Some points, one per row:
[ 10 -24 -28 -22 -16 -19 -51 -41 -35 -22 -67 -68 -28 -43 -54 -54 -27 -14  15 -23 -28 -56  24 -20]
[  1  -9  32   4  10  19  48  34  18   2  50  -1  20  39   0  41  49  20 -26   7   8  55  22  38]
[  2 -14 -25 -22  -7  25   3  37  21  16  13  18  13   4   2  33  12   7 -12  38  20   2  25  27]
[-26  14  11 -47  16 -27 -10  -6  10 -28  23  16  20  -1  26  46  -1 -25 -16 -60  25  25 -30  23]
[ -56  -67  -56 -102  -62 -101  -65  -25  -70  -72  -80  -37  -33  -55  -65  -74  -48  -53  -86  -61  -68  -64  -83  -60]
[ 15  -5   6 -16 -52  -8 -39 -18 -32 -62 -20 -51 -33  -7 -34 -37 -18  -1  20   0 -18 -64 -14   0]
[ 56  45   2  23   1  32  25  11  41  16 -12   6  21 -14  19 -29   7  -5  11  49  28  -1  39   4]
[ 10 -21 -49 -19   6   1 -24  24 -18   2   5  -4  17  -8  -1  31  -1  -1 -48 -34 -10  12  16 -24]
[-32   5  -1  33  -2  17  17  10  37  24  37  23  11  65  31  18  23  26  19 -14 -15 -18   2   1]
[ 13 -21 -51 -18   8   3 -25  27 -18   3   7  -4  19  -6  -1  32  -1   2 -48 -34  -9  12  20 -24]
[-4 -7 41 27  5 22 11 19  4 12 46 30 23 35  8  1 17 20  8 17 41 62 16 15]
[  1   1 -22 -47 -17 -43 -33 -43 -25  -1 -37 -10 -13 -30 -37 -29 -34 -37  13 -20 -41 -21  28 -29]
[ 14  19  -4  38 -14  17  35 -52  13 -45  15   0 -48   8   2 -31  -3   8   6  32 -77  23 -46  30]
[-43 -13 -30 -27 -31 -66 -55 -17 -41 -22   7 -27 -44 -13 -51 -28 -43 -28 -39 -34 -36 -45 -67 -33]
[104  32  21  36  34  24  28  -9  10  57  16  -6  24  23  53  17  21  16  45  22  44  37  49  -5]
[38 32 14 44 59 43 29 63 23 34 27 67 43 40 40 41 35 56 12 28 35 58 51 33]
[17 35 -3 32 49 -1 24 21  7 -6  1 60  0 33 -7 12 16 36 34 20 35 33 26 17]
[ 21   4  14  32 -20  25  51   2   4  25   7  13   9  46  42  34   9  15 -28  26 -21 -17 -11  10]
[-17  27   8  18   3   0  62   5  30 -15  45  55  31  25  45  42  -1 -19 -49  -3  31  34   1  -4]
[-31 -22 -19  21  11  28 -15  10  33   5  34  14 -19   9 -14 -14   2 -21 -22  44 -20  -5 -18  -9]
[-13 -13 -10   6  11 -23  23 -33  -3   6 -21 -11 -33 -39 -52 -22  -3  -4  -1   3 -20 -40 -33 -31]
[ 18  13  48  58  14  37  29  30  35   3  31  -4  17  39   2  20   7  22  -5   2  -4  32 -15   7]
Then 12 other points, each followed by its number:
[ 38  18 -22 -23  11   5  -7  -6 -25  25 -39 -32  -7 -11   4 -13  24 -17  19  -3  41 -36   3 -18] 0
[-40 -44 -38 -10  -5 -44 -61   6 -27  16  31  -5   5   3 -18 -22   8  10 -21  19   2 -32  28   1] 1
[ 11 -28  -7 -67 -34 -36 -15 -24 -10   0 -33 -22  20 -17  -7 -16 -54 -35  -6 -18  19 -17  28 -37] 2
[ 59  49  41  19  29 -19  36  -6  38  21   5   0  54 -19  15 -10  25 -21  43  49  13  25  23  11] 3
[-17  17  -1  20  22 -28  15  56 -10  22  15  48  26 -14 -11  19  23  29  -7  16  30   3  17  16] 4
[ -90  -79  -60  -23   46  -75  -76  -38  -30  -52    1  -23  -28   18  -57   21  -56   43 -127  -31  -67  -20 -101  -21] 5
[75 72 61 13 13 37 68 23 58 72 40 16 41 43 39 18 41 65 90 66 36 58 63 52] 6
[  9   2  20  35  11  25  12  21  17 -13  10  13 -12  55  41  10  23   8  29  -5  -8   7   9  27] 7
[-20  19  16  13  25 -30  28 -24  28   8   1  42   3  -4  32  13  27  19 -11 -37 -10  -4 -30  19] 8
[-20  -7  29 -33  -1  -6   3 -26  19   3 -13   8   3 -17  -3  18 -38  -7 -15  13 -33  16 -37  -7] 9
[-54 -43 -55 -55 -45 -56 -35 -52 -58 -72 -31 -41 -33 -48 -45 -51 -51 -20 -70 -44 -64 -36 -55 -43] 10
[33 28 11 42 56 41 24 61 19 30 20 62 43 38 37 38 31 54 10 25 29 53 48 31] 11
Which two of these numbered points are nearest to each point below by angle, seen from the average point of the first points? Their numbers follow each, nearest first.
[-13  18  -4  19  21 -24  14  58 -10  25  15  45  27 -14 -10  18  28  28  -5  15  35   2  18  17] > 4 11
[-16  18  -3  21  22 -26  15  61  -9  25  18  50  29 -14 -11  20  28  30  -6  16  34   4  19  20] > 4 11
[ 37  20 -21 -21  10   6  -7  -7 -25  25 -37 -33  -8 -10   3 -13  24 -16  19   0  44 -33   3 -19] > 0 2
[-37 -40 -36  -7  -5 -41 -56   2 -25  12  30  -5   2   4 -17 -23   8  10 -20  20  -3 -29  24   2] > 1 5
[-65 -45 -34 -33 -44 -47 -23 -37 -49 -44 -12  -7 -32 -42 -41 -21 -35 -41 -11 -17 -31 -32 -69 -45] > 10 5
[72 26 24 20 -6 33 -6  1 27 23  6 15  9 16 14  2 30 22 94 42 38 22 49 28] > 6 3
[ -86  -74  -57  -23   43  -69  -69  -34  -29  -47    3  -22  -27   19  -52   23  -52   41 -127  -29  -62  -18  -94  -19] > 5 10
[ 40   3  -2   0   4   6  -8   6   2   8 -32  -1  19  -1  17 -41   1  -9 -10   0  22   2  41  28] > 0 3
[37 32 14 44 60 43 28 64 22 33 25 68 45 41 40 42 35 57 12 27 35 57 53 34] > 11 6
[ 34   5   1  -3 -24 -17   5 -19  -9   3 -25 -32 -11 -25   5 -11  -5 -29  34  19  23   7   4 -42] > 0 2
Now 12 new points, numbered from 0 again:
[-26 -35 -37 -16 -39  -2 -51 -19 -48   6 -56  -1 -42 -34 -42 -18 -48 -40 -14 -36 -14 -24 -42 -33] 0
[-43 -27 -59 -41 -47 -20  -5 -27 -59 -53 -50 -41 -45 -32 -28 -21 -19 -46 -75 -49 -64 -32 -59 -47] 1
[ -81  -72  -54  -18   45  -69  -71  -34  -27  -48    4  -21  -24   17  -53   22  -52   44 -126  -27  -60  -18  -91  -18] 2
[-100 -104  -72  -20  -14  -57 -116    2  -41  -52  -17  -22 -106   -1  -55   -3  -60   10 -100  -42  -63  -31  -92  -10] 3
[ 17  30  45  54   4  18 -24  52  12  10  -5  39   2  12 -20  38 -30  45  46  22  63  33  31 -17] 4
[76 75 66 17 14 41 69 25 61 74 42 17 39 46 39 18 41 67 95 69 38 61 64 52] 5
[ 44  35  -3 -29 -13 -25  11  19  12  29 -28   0  47 -45  34  26  21 -11  19  23   0 -16  37 -11] 6
[ 40   0  21  15  -9 -24 -25 -25  16 -30 -24 -48 -40  -9  -9 -52 -19   8  21  25 -14 -14  16 -12] 7
[-27  12  10 -44  14 -26 -10  -5   8 -26  23  13  19   0  25  43  -2 -24 -17 -58  25  23 -27  20] 8
[-46 -38 -31  22   2  26 -22  20 -37 -17 -28  -9 -35 -43   4   1  13  19  -8 -68  22 -44   2   1] 9
[ 55  21 -17 -54  -4 -16  58 -15  16  32  15   5  70  -8  43  24  35  19   4  19  13  -8  41  47] 10
[ -8  14   0 -21 -11  29  53  37  -5  28  30   5  -5  34  31  61  26  12 -18   3  24  16  38  14] 11
Which two of these numbered points are nearest to each point below by angle, seen from the average point of the first points? Their numbers follow each, nearest first.
[ 42  36  -4 -30 -14 -26  10  22  11  31 -31   2  48 -48  33  28  21 -12  19  24  -1 -17  39 -13] > 6 10
[  5 -28   2  12  13   3 -11  30  14  -8  29  29  35  12   7 -20  27  14 -15 -19   8 -13   3  27] > 10 9
[ 73  12  15 -28  13 -46  48  -1  21  29 -18  21  31  -5  32  -6  -6 -44  -5  16  24  23  33  17] > 10 6
[-27  23  24  16  21 -48  30 -11   3   9  28  26  31 -14  45  36 -12 -41 -44  -3   5  -6 -20 -15] > 8 6
[ 17  29  41  51   2  16 -21  50  12  11  -3  37   1  13 -17  36 -28  46  44  22  58  32  29 -16] > 4 5
[-47 -40 -32  15  -2  19 -24  17 -39 -20 -31 -11 -35 -44   0  -4  10  15 -12 -68  17 -46  -3  -2] > 9 0
[-22 -21 -48  41  55 -25   2  35   1   2  64  42 -28  22 -33  41  -6  84 -90  27 -43  67 -55  28] > 2 3
[ -7 -13 -30 -33 -27 -31 -19 -48  14  20 -58 -47   2 -48 -24 -31 -24 -23  -4 -40  10 -29  21  -3] > 0 1
[104  32  56   9  29  68  17  46  35  41  -2   9  42  34  11  19  40  73  76  36  43  44  66  46] > 5 4
[-44  -9  -4  52  16  36 -17  51  -6  -1  14 -44  -1  10 -11 -21  39  44   6 -22  20 -44   1  21] > 9 4
